In the data rows, 128 means zero.
Here are some rows, each followed by its group. Groups can overlap.
[106 130 156 119 124 121 120 139 116 120 123  84  99 126 125 135 141 125
 133 142 125 128 125 127 136] 0
[130 112 149 137 133 157 154 148 137 143 112 130 104 117 127 136 103 148
 110 127 132 109 119  81 148] 0
[113 142 147 126 148 113 114 118 130 110 132 111 132 148 113 101 157 108
 154 154 150 161 112 138 120] 0
[121 122 132 132 152 113 134 138 131 135 131 144 140 136 115 129 136 128
 140 140 132 136 146 133 130] 0
[145 106 134 171 121 127 132 115 113 162 150 119 148 128 146 125 126 136
 125 151 125 127 113 126 113] 0
[159 117 118 175 160 121 194 128 173 192 173 148 183 130 174 168  63 198
  69 122 117  70 149 120 103] 1
[116 116 168 105 156 131 109 128 123 114 108 127 145 139 104 165 129  94
 133 150 151 145 168 123 155] 2
[131 115 117 123 110  83 107 134  90  99 120 118 108 140 103 113 156 128
 158 178 135 169 130 114 137] 3
[114 124 115 109  99  78  80 147 103  74 107 103  92 125  78  81 173 108
 170 179 145 169 106 122 147] 3
[138 132 156 158 152 177 171 143 156 169 154 151 150 135 156 143  95 168
  90  78 139  93 135 114 114] 1
[118 184 145  82 126  95 102 131 172  86  86 125 163 133 128 126 129 113
 153 135 110 134 153 123 164] 4
[174  94 131 156 152 123 156 140 145 181 154 147 170 140 127 145 103 144
 105 115 107 111 135 119 117] 0
[100 130 139 124 151 157 123 140 124 113 114 132 134 130 113 109 139 115
 156 124 135 141 127 127 146] 0
[115 157 128 152 111 145 152 145 160 135 129 135 149 124 161 135  91 172
  89  96 110 110 124 137 117] 1
[ 93 120 117 100 151  83  85 125  89  79 114 131 142 121  88 123 166  87
 183 175 139 150 134 131 151] 3
[144 118 116  91  47  79  66 109  69  65 102 113  81 137  76  73 176 117
 178 162 133 202 129 137 145] 5
[ 55  91 190  61 111 133  63 153  45  29  61  80  26 145  45  70 208  60
 211 148 198 197 121  86 197] 5
[155 128 104 175 139 144 185  87 140 175 170 140 147 129 154 138 111 146
 107 109 124  97 136 127  88] 1
[123 119 122 136 130 149 127 122 124 129 136 134 122 116 129 141 125 126
 114 102 113  86 123 120 129] 0
[118 100 162 138 191 149 150 167 132 140 118 135 137 108  98 162 114 124
 131 144 155 115 155  96 156] 0
[ 87 104 113  85 131 139 110 116 112  87 115 150  88 126 112 129 157  73
 147 117 164 151 127 147 155] 2
[111 153 202  70 153 147 110 189 172 113  52 134 157 121 162 165 107 148
 145 118  91 120 140 128 181] 4
[161 133  69 190  75  99 180  86 123 152 172 114 122 125 157 126 102 177
  90 143 145 120 130 115  89] 6
[144 183  96 162  89 129 119 103 142 128 162 124 135 128 176 106 130 155
  98 103 124 138  83 183  79] 1
[110 136 149  67  79  82  44 133  72  50 101  90  70 148  73  70 183  89
 174 149 158 176 123 122 154] 5
[ 96 106 162  83 141  85 129 179 112  91  73 129 100 126  94 150 120 123
 140 137 164 118 171  83 184] 2
[126 123 124 133 160 133 142 140 141 162 132 144 150 131 155 142 110 139
 118 139 120 105 137 139 120] 0
[115 169 140 114 103 136 106 103 126 102 115 101 119 143 145 124 149 129
 141 140 133 169 125 162 120] 0
[159 141 134 136 126 133 148 144 147 164 114 112 140 102 144 153 103 182
 121 161  90 141 133 159 107] 0
[167 130 155 109 155 118 129 161 190 158 101 141 202 128 139 152  95 136
 136 128  87 102 143 127 151] 4
[175 152  71 182  86  94 146  90 156 163 173 131 164 136 177 118 101 169
  86 123 119 130 120 163  73] 6
[ 96 162 120 146 121 104 147 113 112 116 142 105 130 112 151 127 121 152
 126 140 174 116 140 121 120] 6
[161 136 163 106 103 107 120 156 126 137  93  98 112  81 117 124 110 139
 148 164 143 132 127  73 159] 3
[122 120 144 104 160 134 132 134 134 127 132 133 132 112 101 126 127 100
 142 106 137 103 124  98 145] 0
[ 95 116 122 105 123 110  90 127  94  93  98 113 102 125  87 101 167  74
 181 159 146 164 127 106 157] 3
[172 145  86 183 105 117 177  92 160 178 180 111 153 127 181 136 104 185
  79 127 118 126 122 133  71] 1
[118 136 161  83 146 110 113 142 107 118  93 150 158 130 114 143 124 116
 160 134 121 126 177 141 162] 2
[132 126 119 136 130 167 151 117 137 134 148 143 115 121 159 128 129 149
 115  79 132 100 105 140 109] 1
[ 98  96 179  81 158 125  95 179  93 101  70 130  86 117  53 122 162  81
 179 162 160 162 138  82 186] 5
[130 148  86 148  90 116  89  77  99 116 151 121 119 149 145 110 177 119
 127 132 105 175  92 206  69] 0
[103 116 125 145 153 147 165 155 113 159 138 123 123 117 163 150 101 185
 110 131 118  99 134 150 110] 6
[144 121 132 110 148 145 107 127 147 122 138 103 118 113 108 114 139 100
 138 127 110 106 100 103 140] 4
[118 112 116 118 143 128 100 140 112 133 113 117 114 145 125 125 155 106
 150 192 126 162 120 137 134] 3
[120  80 137  90 159 119  84 131  84 135 112 151 122 152  76 120 148  75
 172 154 134 152 154 128 152] 5
[103 148 127 141 156 204 149 124 140 148 134 143 109 118 160 151 134 134
 112 106 132 134  87 179  99] 1
[175 138 139 155 152 134 175 133 188 193 174 132 180 139 167 168  68 177
  64 108 100  74 150 147  90] 1
[110 138 111  99 153 159  96 119 135 138 125 157 159 136 163 116 140  99
 149 127 107 136 103 201 110] 0
[122 157 120 139 173 138 147 141 142 188 130 157 178 141 163 158  77 171
 103 122 110  79 166 134 116] 6
[161 179 138  95 106 136  79 114 144 136 100 115 143 126 124 120 143 110
 149 136  74 150 112 167 114] 4
[131 157 158 124 140 127 120 127 123 142 105 119 128 104 139 152 137 121
 132 133 141 124 122 129 121] 0
[149 125 116 142 121 103 118 103 129 120 162 140 138 158 124 109 122 131
 111 115 131 120 136  93 122] 0
[139 121 121 116  99 116  95 115  97 131 126 105  96 132 106  98 155 102
 148 150 117 160 113 128 119] 3
[188 140 101 129 103  78 127 127 142 155 127 135 150 104 104 120  88 161
 124 151 137 113 155 102 137] 2
[145 123 113 104 124  79 111 126 136 124 121 117 141 139 101 123 131 113
 142 168 109 151 161 134 145] 3
[139  75 160 111 160 146 139 185 125 137  90 140 138 125 105 165  90 153
 125 152 106 106 164  91 173] 3
[156 142 173 109 163 104 145 162 186 152 101 112 183 115 134 163  73 140
 116 153 106  83 159  80 168] 4
[150 137 139 162 129 142 168 151 165 162 140 152 201 130 181 155  70 179
  80  81  93  79 143 150 108] 1
[151 134 137 145 144 122 126 119 133 157 139 119 147 147 132 136 138 130
 124 137 119 132 138 136 105] 0
[109 149 170  80 147 121 110 165 164 104  80 109 138 117 124 130 141 110
 164 150 110 159 115 133 169] 4
[156 115 108 133 127 121 128  99 124 149 153 145 149 141 140 139 124 122
 115 124  92 112 132 152  99] 0
[ 84  79 137  79 115 135  60 151  75  72  88 130  90 143  96  85 178  78
 182 146 147 180 109 130 175] 5
[143 111  87 126  77  61  79 100  92  69 146 134 113 135 103  77 186 107
 179 160 139 192  99 144 123] 3
[170 125  70 194  83 130 161  68 131 145 195 133 116 129 169 110 147 154
  96 126 131 145  89 145  61] 1
[166  95 117 138  85 119  98 110  84 145 127 144 125 167 131 113 147 137
 131 110 102 152 129 127 114] 2
[108 108 127 109 133 160 100 134 102  98 115 129  75 134  87  94 165 101
 162 138 166 172 115 132 135] 2
[142 164 108 148 113 119 168 120 150 163 143 132 134 146 181 135  94 175
  77  95 117  97 138 122  91] 1
[114 157 144  88 133 147 103 133 148 102  80 137 114 108 117 129 140 109
 150 128 104 145 111 117 154] 4
[102 133 126 146 161 151 180 150 160 159 143 151 142 128 170 153  81 158
  98  95 119  86 141 135 127] 1
[107 111 125 142 136 151 139 109 102 130 124 121  74 110 101 137 159 109
 144 146 152 165 110 116 122] 0
[169 131 124 123  94  95  93 113 119 127 127 112 140 141 112  80 132 122
 143 138 117 157 134 109 129] 3
[123  89 130  87  88  75  77 111  74  55  96 122  95 130  71  96 166  82
 179 138 165 159 135  76 183] 5
[155 134 124 141 124 124 124 111 129 151 150 122 134 123 142 114 124 139
 124 163 117 136 124 143 108] 0
[172 134  89 190 122  97 186 115 169 186 187 135 179 131 174 125  68 174
  71 101 120  73 139 106  93] 1
[221  79  84 128  41  43  93  93  99 120 157 142 146 166  96  93 137 142
 134 141  97 157 153 125 115] 5
[134  92 125 118 126 115 105 129 104 120 127 132 114 128  89 126 138 114
 143 123 125 126 139 123 136] 2
[117 169 195  81 161 152 124 174 160 117  54 124 134 101  95 170 100 137
 152 132  88 127 160 118 177] 4
[137 134  94 174 151 169 172 132 155 173 161 170 159 124 176 148  97 156
  85  96 104  90 121 148  96] 1
[110 114 125 122 123 184 105 148 119 130 109 157 112 169 142 123 145 151
 114  90  92 145 103 185 107] 0
[125 152  66 171  94 170 115  48 119 123 182 121 105 135 158  85 178  93
 109 100 154 164  59 192  61] 1
[117 115 117 148 106 155 147  97 127 115 169 132 119 114 139 115 139 118
 130 109 160 146  97 152 106] 6
[100 102 169 131 192 161 169 169 163 140 124 147 134 119 122 166 101 124
 112 108 177  91 155 101 157] 6
[ 58 115 172  73 135 127  76 148  87  39  68 101  71 108  64 101 194  54
 211 129 181 165 106  77 200] 3
[ 66 178 136 142 140 157 133 127 115 108 118 128 113 125 155 117 155 127
 148  90 150 126 100 125 126] 1
[127 124 146 116 144 131 131 150 142 133 118 127 145 131 111 163  94 133
  99 108  91  98 162 139 136] 0
[ 71 155 152 108 125 156  88 135 115  74 111 115  87 127 114  86 187  82
 168 121 164 179  82 165 130] 0
[146 130 100 132 115 159 125  87 120 129 141 152  89 111 131 123 158 108
 120 104 122 133  92 162  91] 0
[ 81 127 137 136 175 163 166 157 140 116 121 125  98  89 123 156 121 115
 120 113 171 103 114 102 145] 1
[121 133  96 153 132 123 124 107 113 142 175 139 159 122 170 128 135 131
 112 106 128 103 104 156  86] 6
[ 89 143 131 144 145 175 135 144 141 131 134 145 136 140 160 142 124 148
 107 100 126 116 117 168 107] 1
[175 132 106 150 117 116 134 111 135 177 146 137 163 121 140 135 103 140
 113 102  90 106 131 135 106] 0
Which 2 groups are nearest to each row below, nearest first, going by the distance to the centre of the group?
[110 112 118  98 103  89  75 153 104  88  92 127 121 124  78  97 149  84
 167 164 145 177 131 125 162] -> 3 5
[137 122 107 154 109 125 144  90  99 127 183 123 116 126 119 108 138 126
 128 114 153 115 121 132  96] -> 6 0
[ 91 143 136 169 147 204 154 123 125 152 130 134 119  89 151 139 134 122
 130 109 130 123  95 146 117] -> 0 1
[104 149 140 146 159 184 153 122 118 157 142 105  90 110 152 131 166 112
 138 121 153 148  80 166  92] -> 0 6
[145 105 111 167 118 113 161 120 122 123 176 135 131 124 113 129 116 127
 110  90 150  94 131  91 119] -> 6 1
[ 84  90 135 145 176 181 158 147 114 139 145 165 134 153 161 149 115 137
 115  89 152 105 140 129 136] -> 6 1
Group 1 spreads out most along one direction. Which 3 other groups' directions of most spread are closest to that one, closest first?
0 3 4
Which 2 groups are nearest to each row below, nearest first, going by the average distance to the group's rows?
[ 83 156 165  98 152 145 139 156 143 107  55  95  84  87  92 149 138  96
 170 172 138 158 107  80 178] -> 4 3
[116 129 163 120 160 141 130 170 138 150 118 123 163 146 138 140  90 142
 108 111 111 108 160 150 139] -> 0 4
Group 4 spreads out most along one direction. Which 3 other groups' directions of most spread are closest to that one, closest first?
1 0 3
Which 3 groups are nearest to each row below, nearest first, going by the average distance to the group's rows?
[130 104 137 157 126 129 165 135 125 131 132 102 109 120 112 153 112 167
 117 176 118 129 151 104 131] -> 0 6 2
Group 0 spreads out most along one direction. Which 3 other groups' directions of most spread are closest to that one, closest first?
1 3 4
Which 2 groups are nearest to each row below, nearest first, going by the distance to the group's nearest row?
[182 130 138 175 144 136 195 119 174 192 159 151 181 110 161 186  66 185
  68 119 112  74 151 115 100] -> 1 0
[125 128 133 109 129  98 127 151 114 130 111 121 129 115 109 124 104 132
 129 140 115  92 154  93 153] -> 0 2
[ 93 143 182  95 181 177 127 177 140 145  81 127 139 110 116 141 109 106
 151 110 147 103 135 113 168] -> 0 4
Which 3 other groups have their centres nearest to the centre of group 2, nearest first?
3 0 4
Which 3 groups are nearest to each row below, nearest first, going by the distance to the group's nearest row?
[143 146 157 128 113  95 128 134 152 126 125 100 152 138 124 132  91 148
 101 127 106 106 169 110 147] -> 0 2 4
[153  90 157 106 126  98  93 145 107 126 115 113 134 139  72 123 115 110
 149 170 145 136 166  99 164] -> 2 3 5
[115 143  97 170 160 174 164 113 144 166 151 159 138 130 153 161 122 140
 103  99 113 112 108 134  91] -> 1 0 6
[100 156 192  85 180 121 126 196 158 157  75 125 187 148 140 159  93 138
 133 116 106 103 173 152 155] -> 4 0 2
[106 170 118 131  98 126  97  93  95  98 119 123 123 141 128 101 157 112
 143 117 121 162 118 150 113] -> 0 3 1
Which 3 other groups have their centres nearest to the centre of group 3, nearest first?
2 5 0
Which 3 other groups have their centres nearest to the centre of group 1, nearest first?
6 0 2
Which 3 other groups have their centres nearest to the centre of group 5, nearest first?
3 2 0
Group 3 spreads out most along one direction. Which 3 other groups' directions of most spread are closest to that one, closest first?
1 0 4
Which 3 groups are nearest to each row below, nearest first, going by the distance to the centre of the group?
[116 130 148  85 154 127  94 128 128 104 105 127 121 141 113 114 162  83
 167 133 117 140 125 115 150] -> 3 2 4
[150 170 107 116 125 111 119 122 188 128 105 136 179 117 153 146 100 129
 120 153  73 120 138 131 141] -> 4 0 6
[ 70 149 138 111 117 170 133 140 116  98  97 149  90 100 153 139 138 131
 129 100 164 135 114 155 138] -> 0 2 6
Which 3 other groups have their centres nearest to the centre of group 6, nearest first?
1 0 2
A new table starts here, with new groups. Each row is followed by its group. Groups can overlap.
[125 152 115 144 145 115 135  91 100 125  75 168 150 148 152  80 150 143
  93 126 161  86 121 134 136] 1
[147 184 145 137  98 169 178 133 118 163 131  56 123 112 107  76  59 143
 181 176  96 158 179 183 125] 2
[162 131 131 147 119 132 128 102 155 128 123  90 115 108 120 116 117 113
 135 135 118 150 148 147 124] 1
[211 153 114 103 164 153 120 135 119 112 114 141 104 145  93  84  66 147
 173 132 151 101 159 121 137] 3
[142 183 122 100 100 157 169 169 113 183 138 125 117 133  65  91  64 143
 153 161 122 120 179 150 142] 2
[145  96 114 165 139 133  71 140 181  91  96 146  96  92 182 114 156 148
  90 103  70  94 132 103 151] 4
[142 113 115 157 148 105  87 128 135  97 104 129 123 110 127  89 105 131
 101 116 119 131 128 125 135] 1
[107 108  62 142 250 145 126 150 150 116  98 190 152 126 143 168 138 140
 131  86 121 114  67 104 123] 5
[151 126 163 128 140  77 104 101 118 105 107  96 150 150  76 129 165 127
 102 134 111 123 122 150 130] 6
[113  96  99 192 149 141 116 175 199 156 121 130 105 119 165 147 109 150
 134  72  95 122 116  63 126] 5
[113  58 110 160 141 146 103 170 138  96 106 159 123  92 149 146 160 148
 144 104 120 130  90  88  67] 5
[179 128 146 204 182 144  63  85 142  78  88 119 118 114 123 113 155 149
 110  95 118 107 117 117 155] 4
[154 209 127 100  84 155 170 127  93 170 123  89 125 129 150  65  60 128
 164 165 122 199 175 134 134] 2
[ 98 147 174  93  97 124 168 156  61 161 174 108 159 187 117 173 165  82
 124 155 176 138 119 132 108] 7
[115 118 139 128 140 119 106 102 127 115 141 145 166 167  90 130 144 126
 118 156 149 101 151 139 121] 8
[149 129 179 116 107 102 126 107 137 123 114  71 122 122 106  99 148 133
 113 135 111 149 141 140 129] 6
[147 170 124  92 115  87 161  98 116 125 135 107 113 125 132 109  90 118
 145 149 131  76 164 165 128] 2
[150 117 127 102 147 160 126 122  33 152 123 174 121 180  86 122  95 141
 210 141 185  82 141 110 124] 8
[142 111 114 102 130  37 144 111 123 138 128 134 132 104 101 138 148 102
 155 132 156 127 120 118 133] 8
[ 74  89  81 154 152 154 114 164 153 119 107 156 129 117 173 129 144 162
 122  60 133 152 122  83 139] 5
[130 117   6 102 145 145 138 142 132 128 141 118 163 144 109 118 101 134
 136 146 145 133 109 111 128] 8
[142 108 151 158 154  87  95  96 138  97  87 120 105 118 166 131 159 144
 114 126 127  48 132 104 150] 1
[105  96  85 146 156 159 116 147 192 131 121 161 126 118 170  95 125 137
 147  98 142 140 106   9 123] 5
[111 100 130 144 142 129  97 139 146  96 131 167 132 132 154 102 164 127
 133  78 153  99  98  89 138] 4
[149 129  97 119 119 114 129  85  74 120 133 165 144 196 178 118 153 123
 122 157 211  61 111 119 123] 3
[ 92 144 169  95 144 147 154 149  74 182 146 120 138 149  84 159 111  98
 101 154 137 157 134 116 108] 7
[131 114 156 122 102 103 139 128  93 105 140 132 136 133  98 138 164 134
  98 137 139 169 129 125 132] 6
[105 126 151 114 121 122 159 173 128 162 168 101 137 128  95 177 129  99
 130 109 124 157 125 118  98] 7
[123 140 145 140 102 127 121 114 112 112 130 187 144 159 114 104 115 127
 116 144 155  86 136 126 114] 3
[120 142 114 105 137 135 137 121 139 146 156 143 134 119 112 127 116 121
 133 148 136 137 112 130 133] 8
[ 85 123 133 107 194 125 157 114 117 157 132 149 143 142  85 166 160 108
 123 147 163 145  96 121 114] 8
[104  96 110 153 137 132  97 131 142 125  97 145 103  82 120 112 146 142
 106  82 160 119 117  93 138] 4
[156 110 145 132 122  44  71  62 126  62 105 165 145 160  85 161 196 109
 101 100 131  88 145 149 111] 1
[166 172 153 106  73 160 181 133 114 159 150 101 146 149 145 104  82 168
 137 174 156 123 184 151 109] 2
[112  94  84 152 139 148 108 146 178 108 116 138 115  96 173 114  87 156
 134 132 115 132 111 114 131] 5
[141 130 155 102  93  81 163 137 120 182 181 115 168 130 102 163 149  99
 134 137 116 151 126 159 115] 7
[146 165 121 150 151 106  99  80 106 146 135 135 108 169 103 132 175 124
 116 140 176 138 112 144 120] 6
[119 142 194  80 107 140 181 169 152 194 161  92 127 129 117 132 129  84
 158 131 118 171 120 129 107] 7
[153 209 120 108 124 196 181 129 105 170 159 109 150 151 134  73  78 108
 152 180 108 151 173 172 126] 2
[145 135 133 110 125 143 148 169 109 134 147 134 134 141 109 144 129 117
 118 113 186 114 118 116 115] 8
[124 145 136 100 103 112 182 142 122 186 167 129 139 119  94 169 125 120
 128 128 116 160 147 142 110] 7
[161 164 144 118  76 134 144  96 122 146 137  76 128 109 157  84  96 120
 154 146  70 151 166 182 125] 2
[122 130 108 112 168 151 137 118 136 122 121 164  79 154 135 122 125 150
 119 163 180  77 165  87 116] 8
[126  96 101 157 174 133  82 127 165 110 112 153 112  87 159 133 128 140
 130  91 114 117  99 111 125] 4
[143 142 155 125 135  83 118 110  85  83 114 123 151 114  86 122 155 126
  90 122 135 159 109 106 105] 6
[135 101 129 114 155 139 106 130 134 118 151  96 123 123  77 140 141 133
 161 138 145 101 136 110 122] 8
[137 150 150 110  95 106 144 140 117 157 164 132 172 112 109 171 144 127
 115 142 144 138 142 130 132] 7
[139 152 181 125 128  32 123  82  99 112 142 103 167 144 100 144 184 108
  83 154 142 172 135 170 136] 6
[158 170 139 106  78 109 156  95 120 131 160 120 141 106 165 111  84 135
 155 149  96 147 170 157 124] 2
[103 106  99 139 142 165 125 132 186 147 107 124 118  85 180 127 104 140
 164  77  99 153  99 127 160] 5
[ 78  84  99 152 132 135 103 131 170 107 113 173 116  92 166 140 126 125
 141  91 102 162  81  89 115] 5
[ 82  87  92 180 136 147 122 139 162 131 142 150 120 112 144 143 121 189
 127 157 111 205 109 100 114] 5
[121 118 162 103  93 142 161 117 122 182 185 114 128 129  90 171 124 101
 150 139 132 154 135 130 143] 7
[145 124 123 127 145  95 111  86 113  94 123 102 135 156 137 140 168 157
 121 115 142  87 113 197 136] 1
[144 132 165 130 121  79 105  65 114 120 130 134 155 142 116 127 150  98
  88 122 101 114 159 148 151] 6
[119 117 149 169 138 104  85 106 130 106  93 137 121 183 137 128 147 137
  95 133 123 102 126 126 128] 1
[151 184 141 123  82 136 142 131 108 136 163 120 122 103 172  80  62 149
 150 155  83 129 191 184 137] 2
[ 99  97 117 137 149 156 140 201  98 130 121 163 108 127 100  94 126 143
 116 131 135 133 113  97 114] 8
[126 118 108 128 129 138 133 122  93 127 135 134 119 138 134 137 132 144
 145 144 185  97 107 110 129] 8
[ 66  89  58 135 156 151 128 153 129 138 119 174 132 126 183 126 139 131
 132  72 100 129  98 127 119] 5
[125 104 102 147 164 132  77 129 126 101  96 160 121 107 169 125 142 149
 107 102 124  76  99  92 150] 4
[104 137 152 112  92  98 145 129 105 133 160 119 127  97 102 158 156 119
 108 111 100 153 110 119 104] 7
[148 101 122 140 143 161  75 132 155 115 112 157  91 110 139 151 120 131
 129 110 137 118 125  90 136] 8
[101 104 124  93 109 152 129 122 125 112 128 145 139 159 123  84 126 165
 121 152 179 112 108 138 102] 8
[ 98 121  88 155 140 175 105 168 170 121 130 142  88 105 127 142 119 137
 161  83  71 154  94 131 121] 5
[140 150 134 106 111 103 141 131 130 127 121  95 126 144 127 161 132 134
 132 130 120 157 137 149 119] 7
[127 164 117 118 149 177 172 143  66 124 135 168 123 180 102  86 123 157
 129 184 204  75  86  99 113] 3
[177 128 168 130 179  97 139 124  99  95 118  93 133 138  84 134 154 106
 114 127 126 134 124 148 135] 6
[134 112 145 155 149  95  88  81 123  77  58 120 133 123 139 122 169 130
  72 104 136 106 129 132 161] 1
[103 129 105 109 128 121 133 132  52 110 139 176 130 173  94 139 137 135
 147 159 161  96 104 112 127] 8
[ 92 125 152 101  77  93 177 177  86 156 166  77 157 138 111 176 139  70
 124 143 136 176 124 150  94] 7
[119 109  84 170 200 148  90 200 223  95  82 163  92  97 185 113  85 121
 129  67  94 145 108  92 138] 5
[154 149 172 132 112  76 125 121 151 133 146  19 146  91  90 168 142 123
 117 138 141 176 157 150 120] 6
[123 146 132  96  99 118 162 127 113 145 180 115 105 135 109 174 162  93
 137 142 199 140 141 171 113] 7
[161 201 142  82  97 172 183 111 113 201 131 110 124 146 144  53  65 125
 182 189 140 154 210 175 155] 2
[ 91  85  64 183 153 107  93 164 170 114 118 128 105 126 170 131 139 152
  85  84 116 114 129  98 124] 5
[ 87  89  91 129 159 128  97 147 189 132 137 130 118 208 154 140 125 109
 141 102 114 158  97  98 129] 5
[ 28 141 128 101 130 115 155 156  95 180 167 157 148 146  77 157 184 109
 115 142 155 173 124 130 119] 7
[178 138 127 115 141 152  93  96 106 123 100 159 106 154 149 127 147 146
 110 116 112  74 116 118 106] 1
[ 71  80  99 169 116 133 121 189 174 120 123 141 141  94 103 151 120 154
 134 102  87 160  72 110 137] 5
[144 154 129 143 156  69 107 124 116 115  58  44 141 130 127 144 142 126
 117 124 131 119 121 142 117] 6
[122 139  90 109 114 114 166 145  79 163 172 122 117 132 104 163 139 104
 123 139 136 177 130 145 110] 7
[171 148 171 120 150  86 105  91  85 111 111 119 130 146 118  81 172 108
  73 137 137  68 134 102 161] 6
[177 124 148  87 100 142 166 148 116 196 167 118 123 120  76 144 126 117
 123 144 146 173 119 138 131] 7
[ 48  80  79 158 122 140  99 168 164 121 144 145 130 101 150 124 155  83
 126  94  86 133 105  93 119] 5
[100 147 165 125 123  76 119 126  97 110  95  99 169 145  83 144 163 103
  91 138  79 148 137 160 142] 6
[124 110 135 158 164 125  87   0 156 108  97 161 110 118 190 106 161 146
 100 101 126 131 118 120 142] 4
[161 128 201 139 130  92  88  84 107 128 111 102 159 134 143 118 153 161
  78 134  82 113 116 155 136] 6
[111 135 163 123  59 138 167 114 100 156 159  88 154 111  70 172 156  98
 121 126 108 195 116  38 109] 7
[ 94 108  77 163 133 135 119 129 113 127 116 174 131 165 104 136 146 134
 108 115 142  97 127  99 112] 8
Which 2 groups are nearest to each row below, nearest first, going by the distance to the group's nearest row?
[ 98  80 117 173 125  97 115 122 128 103  95 136 142 112 137 136 146 158
 132  94 107 128 101  86 131] >> 4 5
[124 121 114 111  91 132 141 159  93 102 169 141 146 121 109 117 119  81
 114 148 115 121 146 113 108] >> 8 6
Which 3 groups are nearest to each row below, nearest first, going by the average distance to the group's rows?
[141 121 104 145 153 174 125 129 132 103 121 154 123 129 133 106 108 135
 142 129 135  74 103 122 138] >> 8 4 3
Which 2 groups are nearest to each row below, nearest first, going by the distance to the centre of the group?
[149 149 149 120  94 118 151 106  93 115 123 128 121 137 135 144 112 112
 145 134 147 129 162 170 124] >> 6 2
[ 77 115 109 163 129  92 100  35 142  65 100 180 165 119 168  94 179 145
 122  87 133 100 132 116 141] >> 4 1
[147 136 128 112 174 132 151 151 138  77 117 125 105 149 127 112  82 129
 138 116 136  70 138 104 131] >> 8 3
Which 3 groups are nearest to each row below, nearest first, going by the distance to the group's nearest row?
[167 143 127  92 141 135 117 108 170 128 169 149 125 143 126 130 114 148
 120 160 153  84 140 137 129] >> 8 3 2
[115 112 125 126 124 108 154 137  96 151 140 152 107 175  88 126 137 143
 141 135 175 137 137 110 126] >> 8 6 3
